The rows of A fall into 3 groups, and each row is roughly a mix of its group's hidden directions.
A, 84 rows:
-32.1 21.1 29.9 -17.0 5.6 -10.1 -19.2 -30.0 -2.7 0.8
-0.3 -27.2 6.5 36.6 -25.6 -27.6 -3.3 -17.7 -10.6 -9.9
20.8 -6.6 6.0 31.3 -7.9 -34.1 32.7 -7.6 -6.1 -13.6
16.3 32.9 -10.4 -16.5 -16.1 -9.7 15.5 37.5 18.1 -3.8
26.4 -4.0 10.4 -21.7 -13.0 7.7 -35.5 -10.5 7.9 33.5
5.4 25.2 8.2 -17.2 44.3 24.9 -4.6 -19.9 1.7 6.1
-26.8 14.1 13.6 29.2 5.5 -0.5 32.0 -17.1 21.0 18.0
18.9 41.6 3.9 1.2 -8.5 -24.4 0.4 26.5 2.9 -24.3
-36.7 -2.9 24.1 6.4 -9.5 9.5 -25.4 -12.6 -6.8 32.7
-22.0 5.8 36.5 -9.2 -23.9 7.0 -7.6 22.9 -9.8 -29.0
19.8 32.8 -31.4 17.8 18.1 -26.8 11.4 -7.9 -1.6 7.6
-17.8 -12.8 30.5 29.4 -19.9 -31.6 -10.7 -16.7 -1.9 -1.8
-24.0 16.3 23.2 27.0 -15.2 -26.8 -4.5 28.0 11.7 -8.6
0.8 -40.1 -7.4 39.3 9.4 -1.9 13.0 -14.8 -19.2 -4.0
2.7 36.1 5.4 16.4 -44.6 9.2 15.9 9.3 -1.7 -6.9
4.3 1.1 -35.1 -30.5 3.4 8.8 9.1 -27.3 -2.3 -31.1
10.9 -46.6 -2.9 -22.9 -0.8 30.5 4.9 -15.8 -3.2 -6.0
-8.4 54.2 -3.9 -25.9 -7.6 5.9 4.3 14.9 -6.7 2.1
18.1 44.6 0.3 8.8 19.7 -24.4 -8.4 -18.9 1.3 -16.4
13.3 10.9 6.0 -19.5 0.4 8.5 -32.9 -4.7 13.9 44.6
-0.9 -40.8 8.7 -29.5 2.0 34.8 -2.3 5.5 14.2 3.0
-3.7 2.4 -38.1 -42.2 0.9 14.3 6.8 -16.4 6.2 -16.3
-27.4 10.8 -1.6 7.0 9.4 9.7 -11.2 -32.3 -20.5 37.2
-52.0 -7.6 21.7 -3.7 5.6 24.8 -1.5 7.6 0.5 10.9
12.6 14.0 17.5 -20.9 -26.1 9.5 -17.3 -15.8 -36.4 -18.1
-11.0 35.2 -13.5 1.5 16.4 7.4 37.4 -7.3 -23.0 -15.0
-9.7 31.6 -6.4 -1.8 18.8 3.9 42.5 -13.9 -5.2 -23.2
-19.5 0.3 24.9 5.2 -24.0 -5.1 -41.8 -10.9 -14.7 19.0
2.2 -30.8 1.5 37.5 6.5 -10.2 28.8 -18.3 3.3 -19.6
-17.6 -38.0 0.1 -12.4 2.5 32.0 11.4 -22.2 -20.5 -9.4
17.9 13.2 -1.9 8.8 -25.6 26.6 31.8 -3.3 25.5 -21.4
-14.4 18.6 22.7 -20.0 -14.6 14.6 2.6 13.1 -24.7 -37.3
15.8 -21.5 -21.1 21.9 8.0 37.1 25.0 -13.4 -9.8 -10.2
16.2 4.8 30.7 -21.4 -27.9 -0.3 -22.4 27.4 10.2 -15.6
15.8 -4.3 -20.8 -12.9 -4.6 2.9 -22.7 -18.1 -20.9 -43.5
1.7 12.5 -3.2 36.8 -29.8 21.1 26.8 -9.0 -16.6 -11.7
12.7 -22.9 -28.1 -11.1 -13.9 -7.5 28.8 -18.2 -7.5 -31.8
-11.6 15.1 3.5 30.6 -12.2 -30.8 34.2 -6.7 19.5 8.5
38.6 -6.2 18.1 4.5 9.0 -13.1 -28.9 21.3 -25.0 -5.5
0.7 -23.0 4.0 -10.2 -1.9 9.2 23.0 27.0 10.1 -44.5
-7.0 7.5 -3.0 40.6 -17.0 12.8 23.8 -13.6 -32.0 -8.5
30.1 6.8 -16.7 -13.5 -17.1 36.8 10.9 17.1 24.2 -3.9
12.1 -15.7 -1.9 4.8 -1.6 -11.4 21.4 33.8 25.3 -35.6
-2.8 -25.6 25.8 29.5 -10.6 -8.7 27.1 19.3 1.0 23.9
31.5 37.8 -23.7 3.1 13.2 -23.9 7.5 11.6 11.8 0.5
-2.8 34.2 -14.8 16.6 20.3 -22.8 16.5 27.4 21.1 -2.0
-26.4 26.4 26.3 10.1 -22.3 -8.7 -10.0 -1.0 -30.2 -17.2
2.9 1.2 17.8 13.8 -42.0 34.5 -9.2 -19.9 10.8 -2.0
-31.3 -22.0 -7.4 -21.2 -2.6 42.3 5.0 -2.2 7.5 14.7
-10.4 3.3 -22.5 -34.2 16.1 21.5 30.8 -18.3 15.2 6.4
25.9 12.9 -19.6 -9.7 11.2 -12.9 5.9 -28.7 -11.4 -38.4
24.3 -18.9 -24.0 19.6 1.1 33.1 30.1 -0.9 2.3 -12.6
-11.3 9.9 14.9 6.0 -17.9 -0.4 -27.1 -32.9 -29.4 24.2
-3.3 -8.5 18.8 13.3 -21.5 -47.6 -16.9 18.2 8.4 6.2
36.6 -34.4 -15.9 18.8 -11.7 -22.0 1.1 -14.7 8.7 -5.3
-40.8 5.3 16.8 -22.4 8.4 35.8 3.4 6.4 -13.2 -3.1
-12.4 -27.1 3.8 -3.7 45.4 -25.6 5.2 -18.7 2.7 -7.6
-17.6 -17.1 -6.8 2.4 44.7 -26.3 1.2 -9.7 -24.9 3.0
-15.4 25.1 27.8 17.4 -25.5 -24.1 -11.0 18.2 -8.3 -19.5
1.3 31.7 5.1 0.4 -6.3 -25.3 -30.9 29.9 11.0 19.7
-12.1 5.9 28.3 20.4 27.7 16.3 26.6 -12.2 9.4 26.2
-5.3 30.9 -14.8 1.0 1.8 -26.9 35.8 -14.0 25.0 6.3
-5.4 6.2 -31.1 -26.9 2.3 -1.9 40.8 -16.7 18.9 -0.3
-14.7 -1.7 0.1 48.0 -7.1 -36.9 -0.6 -1.9 7.9 8.7
-25.9 16.1 3.1 10.5 -3.4 7.6 -17.5 -13.0 -47.1 16.2
40.3 -22.2 -1.4 4.3 2.2 -17.5 14.2 -5.3 -25.0 -27.7
21.9 -25.3 19.3 33.1 -15.0 -23.4 3.1 15.3 -19.8 -8.4
2.0 -18.4 -23.6 -39.1 -1.6 27.8 -20.0 -1.7 -12.5 -17.5
10.4 -4.6 39.2 36.2 4.1 -10.2 -13.6 20.3 -10.8 16.0
-14.3 5.6 23.2 29.2 -27.8 -40.5 0.4 2.0 -4.3 -2.7
-28.4 15.1 -14.5 -25.3 15.7 33.9 3.3 -22.2 15.8 6.2
20.8 1.3 20.3 27.2 -7.9 -38.8 5.4 26.2 -2.5 14.0
4.7 39.7 -20.1 -0.8 2.3 -32.1 16.5 -18.5 17.0 -11.2
6.4 -1.2 -6.0 12.6 -36.3 -38.0 -17.7 27.0 -1.0 -5.3
7.9 17.9 -7.0 -4.8 -33.8 25.9 -25.0 22.0 -14.9 21.6
-11.4 4.7 4.3 26.8 -30.2 -35.0 10.1 21.0 15.8 15.9
1.5 -29.4 -23.5 -1.7 43.6 -10.1 -3.4 7.8 -21.6 10.3
2.4 -31.5 -22.1 27.9 4.7 -9.1 10.2 -37.0 -9.4 11.9
-27.5 39.9 13.0 -12.4 -9.4 2.4 -19.4 -7.9 -26.6 12.8
3.6 -12.3 18.9 -11.3 -5.9 1.4 -7.5 42.4 38.8 -5.0
20.7 22.0 -5.2 0.8 -42.3 26.7 3.6 21.3 12.5 0.8
7.3 9.9 0.5 -18.2 -24.0 43.5 -29.0 -0.4 3.4 16.1
-34.8 -0.5 -12.5 -26.2 -3.3 38.0 -18.0 -1.7 11.7 10.0
11.3 -21.9 6.0 5.8 6.3 -42.1 14.4 12.4 32.2 -13.3
Here is one row of each group, with its name. Which group are the others in?
-35.3 -7.4 8.8 5.7 11.5 38.8 16.8 -22.7 9.0 11.9 -> X
5.7 47.7 -17.1 10.7 11.9 -17.2 -2.9 -16.3 -15.8 20.0 -> J
18.5 -19.9 -18.5 22.2 12.1 8.7 42.0 -1.6 7.7 -21.2 -> P

2.9 34.1 -0.6 -17.0 -18.5 -26.5 -6.5 37.7 5.0 8.7 -> P
-15.9 4.1 -28.3 -24.8 6.8 20.8 23.5 -32.6 11.1 -13.1 -> X
-12.9 34.7 7.5 21.2 -14.0 -29.8 -18.7 15.7 17.2 14.7 -> X
37.2 19.3 -19.1 7.0 7.9 -26.8 -6.4 9.7 25.8 17.9 -> J
6.6 20.9 17.8 -11.6 -21.1 2.0 -33.4 -23.2 -25.5 19.5 -> J
-9.9 0.9 -34.2 -43.8 -11.3 16.2 -19.7 3.5 5.0 -8.1 -> X
-3.8 -30.4 34.7 22.3 2.2 16.9 3.7 18.5 -8.5 26.7 -> X
6.6 25.2 5.0 -16.4 28.5 -5.6 23.7 8.0 20.5 34.8 -> X
10.1 9.6 6.4 -31.3 27.1 24.9 -33.6 13.0 -6.0 13.1 -> X
